In the rows, 128 means zero.
Named turns come first, each shown by rows before and after it. Which turns, in which order, take the first row of each pair that follows to the second? Write the first one first, as in the answered first pair.
Nulo:
[165 123 126 125 107 101 111 153 144 151 153 114 116 134 113 111 131 146] => [168 124 123 129 105 100 118 154 145 148 149 124 113 125 121 109 128 144]
[112 140 113  84 187 138 126  93  91 142 174  97 176 177  63 156 172 166] => [170 151  57  84 149 135 152 126  52 137  84 181  87 131 164 103 106 142]
[129 148 118  93 122 149 131 158 102 103  94 150 113 134 176 100  85 108] => [110 135 166 141 117 139 130 152 158  71 118 129 171 121 143 129  96  96]
[167  88 125 150 147 137 128 136 129 111 136 134 119 107 131 107  98 147] => [152  86 137 150 157 138 118 128 138 113 158 115 140 116 107 118 114 153]
noli:
[129 122 162 183 138 132 128 170 146  80  98 148 153  93 192 139 116  86] => [138 142  99  82 156 154 113 159  58 155 106 136  90 141 192 116 138 131]
[131 129 108 117 155 138 157  97  82 124 117 115 130 145 119 131 129 152] => [111 122 137 142 154 132 152  99 117 106 132 100 160 139 102 146 133 141]
[151 137 132 123  70  96 116 112 133 128 115 106 132 112 154 122 137  94] => [152 142 124 104  75 102 109 109 117 144 120  98 121 123 150 116 143 106]
[151 106 118 110  79 119 128 134 136 157 129 143  93 104 135  95 134 138] => [131 103 141 110  83 122 110 129 153 163 153 114 114 113 107 106 146 140]
ruted:
[107 113 176 157  86 119  97 131 191 110 163 102 155 105 103 139 145 102] => [101 116 175 168  95 122 100 134 193 104 152 106 159 102 110 140 134  95]
[167 125 113 136 129 126 167 111 106 119  99 161 117 111 156 134 136 144] => [163 121 114 105 111 128 147 107 105 150 130 138 108 126 133 134 165 165]
[102 136 111 191 203 141 188  93 162  60  98 114 160 142 107 176  91  82] => [171 101  97 175 163 122 214  76 164  62 109 155 151 124  94 184 148 115]

Between the rows of a pair lie two turns.
[ 85 150 107 138 199 154 152 117  93  93  98 147 159 165 137 150  88  98] => [ 94 151  99 137 188 156 157 123  90  94  83 158 141 154 153 138  75  98]
noli Nulo
[157 143 123  70 171 144 144  92  72 165 145 144 131 162  75 168 162 156] => [160 165 109 116 155 142 153 130  78 132  70 187  85 122 161 130  69 105]
ruted Nulo
[128 125 168 152 145 124 160 108 152 142 152 101 151 137  75 147 167 148] => [153 142 141 182 143 121 188 125 135 111  85 155 120 103 139 127 107 116]
ruted noli
[140 154 114 128 198 131 135 148  77 144  92 150 132 166 151 108  93 118] => [135 158 117 127 188 131 122 154  81 152  94 140 122 166 157 100  86 116]
noli Nulo
[122 124 126 117 115 129 125 144 125 145 110 130  94 131 149 103 116 120] => [ 96 130 147 135 130 133 117 145 142 128 112 116 120 132 140 114 106 106]
noli ruted
[129 162 107 134 145 153 131 146 104 137  95 148 118 113 157 116  89 120] => [121 161 113 126 138 153 120 151 110 150 102 138 107 113 161 109  87 120]
noli Nulo
[196  86 143  81  84 130 120 119 129 166 160 139  99 128 116 113 160 169] => [127 101 200 168  97 135 103 142 196 113 139 109 146 107 132 122  94 107]
ruted noli
[138 117 134  91  77 127  88 139 134 183 167  96  96 135 110 113 157 139] => [ 97 150 130 126 103 138  84 163 131 157 122  96  88 130 157  99  80  93]
ruted Nulo
[ 41 171 146 148 170 155  85 148 130 113 119  68 143 167 142 129  75  94] => [199 107 114 167 112 109 187 115 142  61  94 199 144  95 154 151 147 133]
ruted ruted
[119 119 147 125 109 126 101 125 155 132 144 105 129 137 112 138 140 138] => [114 128 145 157 128 126 114 131 157 103 116 123 137 127 133 135 107 119]
ruted ruted
[125 111 186 150  89 111 115 129 162 134 132 126 130 107 128 141 142 118] => [106 119 192 154  97 117 106 133 163 135 129 116 130 112 130 137 127 109]
ruted ruted
[138 142 110 138 144 136 152 132  97  95  99 171 115 132 152 133 115 123] => [109 141 125 118 168 142 136 117  96 112 141 130 147 164 103 158 149 139]
Nulo Nulo
[128 105 114  86 176 128 145 118 100 112 156 111 111 160 105 131 177 169] => [ 91 131 116 123 213 139 147 127  99  84 126 107 119 162 132 127 121 134]
ruted ruted
[126 145 114 106 141 127 129 110 114 145 139 111 119 145 125 119 122 147] => [155 130 114 124 112 115 141 117 134 130 126 136 109 120 142 110 120 139]
Nulo ruted
[109 156 122 160 140 132 120 155 122 114  82 129 116 124 168 108  66 109] => [104 154 127 157 127 130 114 159 130 123  90 128 110 122 167 105  66 108]
noli Nulo
[ 56 114 175 145 153 111 108 104 154 143 151 101 150 158  87 162 113 130] => [ 98 129 104  87 155 123 124 109  76 179 110 140  76 168 129 127 101 149]
noli noli
[147 143 111  67 142 156  99 111  99 208 137  96 135 127  82 122 192 144] => [133 140 137  77 112 153  80 123 130 215 151  79 134 118  85 119 184 133]
Nulo noli
[203 166 113 133 138 173 123 117 103 108 154 144 121 129  80 112 111 130] => [175 167 131 142 144 177 105 119 120 105 173 117 141 137  64 122 113 123]
noli ruted
[150 110 104 130 154 147 168 109 105 144 145 151 144 139 101 144 148 154] => [124 109 128 137 156 147 150 109 125 146 166 127 160 145  89 151 149 151]
noli ruted
[171 138 118 147 141 114 178 122 101  84  99 171 129 115 166 130 122 107] => [189 108 138 134 103 101 168 111 129 102 144 159 139 108 130 141 176 134]
ruted Nulo
[ 60 139 165 151 135 173 137 109 133  98 122 123 186 163 133 132 112 112] => [ 61 143 161 150 140 174 139 114 128  94 115 130 181 162 137 130 106 108]
Nulo noli
[137 131 112 109 146 131 143 107 110 129 151 140 137 153 105 149 160 160] => [132 121 143 132 135 123 140 109 142 114 160 134 158 140  96 158 164 148]
noli ruted
[123 132 158 157 138 119 125 134 156  86 129 119 159 112 127 165 151 116] => [100 160 125 114 181 139 117 132 101 113 126 102 139 152 125 156 139 125]
Nulo ruted
[136 122 129 111 119 140 126 113 155 172 172 109 123 121 104 103 156 101] => [124 137 126 152 134 141 136 127 162 139 131 124 124 104 144  98 100  68]
ruted noli
[103 120  67 115 144 145 165 116  85 103 148 114 161 167 112 123 119 161] => [119 117  69 141 136 139 183 123  95  77 123 141 161 142 134 122 101 147]
noli noli
[119 147 134 124 109 141  94 166 111 151 123 123  97 141 146  99  96 113] => [105 147 147 128 109 138  85 164 121 150 136 108 109 146 135 107  99 114]
noli Nulo
[126 148 100  92 175 149 135 132  62 141 104 127  89 154 140 119 101 131] => [109 149 111  91 171 153 119 137  70 151 112 112  86 160 140 114  96 128]
noli Nulo
[136 120 166 123  65 119  93 125 164 148 188  96 105 143 143 129 122 140] => [106 145 154 114  95 135  83 132 134 156 173  81  98 163 156 123  89 127]
ruted Nulo
[133 109 124 183 121  88 144 139 125  82 108 159  99  93 115 141 121 143] => [121 123  95 121 150 104 126 126  73 125 137 136  82 137  90 139 146 175]
Nulo Nulo
[ 72 160 148 125 141 139 116 153 136 129 157  89 140 141 108 128 126 121] => [104 170 100  96 138 142 133 156  92 140 120 123  93 138 141 107 109 126]
noli noli
[106 137 125 131 155 131 139 127 113 115 110 135 149 126 131 134 122 125] => [123 132 120 109 148 131 142 120 101 130 118 138 141 131 120 135 145 143]
ruted noli
[173 130  91 119 117 136 141 123  90 136  68 190  83 110 201  90 112 123] => [112 106 190 199 115 122 121 119 199  88 125 130 186  99 144 137 131  99]
noli noli
[142 120 120  99 156 132 143 101 116 125 148 144 138 157  94 147 167 158] => [161 109 140 152 130 119 161 111 153  83 119 174 145 114 126 144 139 129]
Nulo Nulo
[108 171 147 193  86 120 133 177 137 133  96 156 119 125 150 117 128 119] => [ 93 186 123 131 116 136 115 158  90 178 125 125 108 171 120 118 156 152]
Nulo Nulo
[127 138 129 144 173 128 159 130 120  77 116 136 171 134 124 148 125 122] => [122 141 123 129 180 134 157 127 109  88 120 132 167 145 118 148 130 130]
Nulo noli
[149 149  59  89 142 132 195 121  98 130  99 176 114 146 153 165 136 149] => [100 128 137 118 126 125 156 117 174 125 173 106 187 153  87 199 175 149]
ruted noli
[128 138 113 116 112 118 100 142 119 150 104 145  89 135 163  86 104 101] => [ 91 144 139 142 138 124  92 139 141 128 112 117 128 145 144 104  91  86]
noli ruted
[172 120 119 174 183  97 197  98 147  59 134 178 162 123 141 152 140  82] => [176 141  66  96 206 118 185  94  75 115 140 167 114 167 135 136 150 114]
Nulo Nulo
[189 125  59  89 117 121 155 122  99 128  88 180  73 121 166 104 122 140] => [126 142  77  54 125 143  95 129  93 179 130 109  67 163 138  93 120 145]
ruted ruted
[137 125 132 155 143 106 114 135 154  87 140 141  87  83 156 103 112 116] => [121 136 109 102 171 120  99 119 110 128 170 109  76 125 123 107 139 143]
Nulo Nulo
[117 124 126 106 115 130 129 127 143 175 145 115 112 138 125 145 131 151] => [138 122 113 123 112 125 148 135 140 154 116 146 103 119 158 137 109 142]
noli noli
[ 96 143 118  91 153 147  83 127 126 163 148  92 147 155 115 140 145 148] => [147 108 136 163 114 118 129 128 182 100 118 150 173  93 139 155 141 126]
noli ruted
[ 82 105 111 169 160 176  94 107 133 133 161 114 148 123 124 116 147 133] => [ 88 114  89 155 178 183 104 108 107 135 143 123 136 129 132 112 140 138]
ruted Nulo
[115 154 113  72 172 139 114  83 141 134 148 113 176 147 150 162 176 126] => [104 151 124  73 162 142  98  89 156 141 157  99 174 145 149 155 172 121]
Nulo noli
[121 116 136  98 115 136 114 134 132 137 137 113 119 114 114 106 131 138] => [107 123 142 120 125 136 117 139 138 120 118 117 121 108 130 106 105 118]
ruted noli
[156  93  84 148 136 131 110 159 148 105  66 135 132 121 145  75  97 165] => [150  95  87 140 121 133  96 161 151 121  72 126 119 124 144  66  98 165]
noli Nulo
[103 127 170 165 131 122 103 140 177 124 165 100 151 132 103 138 135 114] => [129 117 161 184 129 114 133 136 181  97 143 136 156 113 119 140 130 107]
ruted ruted
[140 115 150 129  73 131 113 151 151 135 147 135 107  98 140  99 134 117] => [131 121 137  97  87 139 105 145 126 158 162 117 101 123 122  99 148 131]
Nulo Nulo
[101 159 159 134 122 153 113 149 154 128 175 125 152 153 135 136  94 108] => [157 142 149 152 107 138 152 140 161 101 154 178 155 120 144 145 110 115]
ruted ruted
[ 56 128 138 154 163 161 105 141 162 125 119  94 132 165 163 117  85  99] => [101 122 110 169 168 155 150 133 145  95  79 149 126 145 188 122  81  98]
Nulo ruted
[109 120 117 124 124 114 127 150 123 140 121 114  99 117 144  82  95 111] => [103 106 149 152 125 100 136 142 162 115 142 107 144 109 119 107 113 106]
ruted Nulo
[172 141 143 157 148 135 145 128 150 103 100 151 145 136 139 149 140 122] => [172 143 135 145 155 137 145 121 135 110 101 150 146 145 130 153 146 130]
Nulo noli
[147 121 174 132  94 104 111 129 163 128 158 128 128 123  93 164 168 134] => [ 99 159 144  95 135 131  82 139 110 163 145  97  93 161 109 140 126 128]
Nulo ruted
[ 75 124 153 192 169 150 102 151 154 119 129 133 155 139 112 150 123 135] => [138 125  85 143 168 151 134 143  89 133  90 185  96 138 146 128 131 162]
ruted noli
[171 101 116  96  61 109 114 148 119 160 112 156  68  91 162  82 138 148] => [119  87 185 137  57 104  88 146 187 146 157 105 130  92 115 110 155 136]
Nulo ruted
[149 117 172 150  90 131 119 133 186 106 129 148 153  88 107 144 147 104] => [137 130 146  76 105 147  91 124 132 165 163 113 126 134  81 133 175 135]
noli noli
[104 136 126 121 126 127 114 124 133 132 139 109 157 143 120 145 135 143] => [144 125 119 136 100 116 136 127 141 116 121 143 149 116 134 145 138 142]
noli ruted
[176 119 125 127 100 127  76 160 116 126 112 139 112 117 143  93  96 139] => [128 130 141 133 129 140  55 161 120 129 126 102 133 138 127 100  80 126]
noli ruted
[107 112 158 187  97 134  75 142 191 119 148 100 123 113  86 101 113 118] => [118 127 107 111 111 147  65 140 124 173 151 101  71 147  87  80 130 148]
noli noli
[109 128 127 117 138 135  97 114 113 138 133 105 121 148 103 127 123 133] => [130 125 119 151 141 128 130 112 114  97  97 146 127 126 129 135 104 118]
ruted ruted
[122 149 110 154 146 128 182 120  96 139 164 118 138 146  84 152 152 111] => [140 137 112 159 124 119 194 120 108 130 163 135 137 128  89 150 163 113]
noli ruted
[145 147 122 105 118 138 118 150 135 149  96 135 123 125 138  85 104 115] => [131 146 140  93 123 139 100 140 145 164 130 107 141 139 106  93 130 124]
ruted noli
[148 125 123 153 105 128 137 145 131 102  86 170  99  96 174 107  89 100] => [ 89 115 181 158 114 131  96 133 176 112 160 100 158 125 104 141 129 110]
noli noli
[ 93 139 110 116 191 138 133 134  88 128  99 115 127 145 137 114  89 109] => [101 126 112  94 192 138 132 120  87 145 132 104 142 159 101 131 134 140]
ruted noli
[ 79 142 131 106 154 127  81 142  93 144 187 113 109 144 121 125 133 130] => [ 72 139 140 118 167 126  85 137 100 132 191 109 127 144 111 136 135 126]
noli Nulo
[160 124  74  81  67  95 125 145 112 147 111 180 122 124 171 124 165 122] => [120 114 117  88  88  92 108 127 147 144 171 130 185 145 106 162 205 133]
Nulo Nulo
[165 143  87 136 101 120 128 138  88 134  72 172  88 123 159 110 114 117] => [ 71 171 126 142 154 140  86 136 100 142 112  90 140 169 113 129  98 104]
noli ruted
[182 111  92 107  83 118 144 136 137 140 109 133  99  99 120  93 129 131] => [ 99 134 122 103 121 138 101 144 147 158 143  60 130 139  94 102 110 114]
noli ruted
[108 143 128 132 134 130 133 137 131 107 125 113 136 128 127 130 117 101] => [120 139 128 121 139 130 140 126 128 109 138 117 148 132 109 139 142 114]
ruted Nulo
[117 137 121  85 117 117 125 154  83 156 117 132  99 128 144  86 137 115] => [ 88 117 175 124 121 109 117 143 141 127 151 105 166 128 104 117 160 107]
Nulo Nulo
[162 122 107 122 169 128 152 112 108  99 118 144 137 130 132 141 134 133] => [156 124 110 108 172 130 146 106 101 114 128 131 135 146 120 143 147 140]
Nulo noli
[ 94 147 148 149 149 139  86 126 137 142 131 107 126 125 141 144  93 115] => [128 149 106 111 160 139 105 115  92 155 114 135  97 131 153 135 104 132]
ruted noli
[138 140 118 103 155 121 124 115 128 162 176 115 102 143  79 138 179 134] => [136 142 117 112 168 123 133 108 128 153 177 118 114 143  79 144 175 135]
noli Nulo
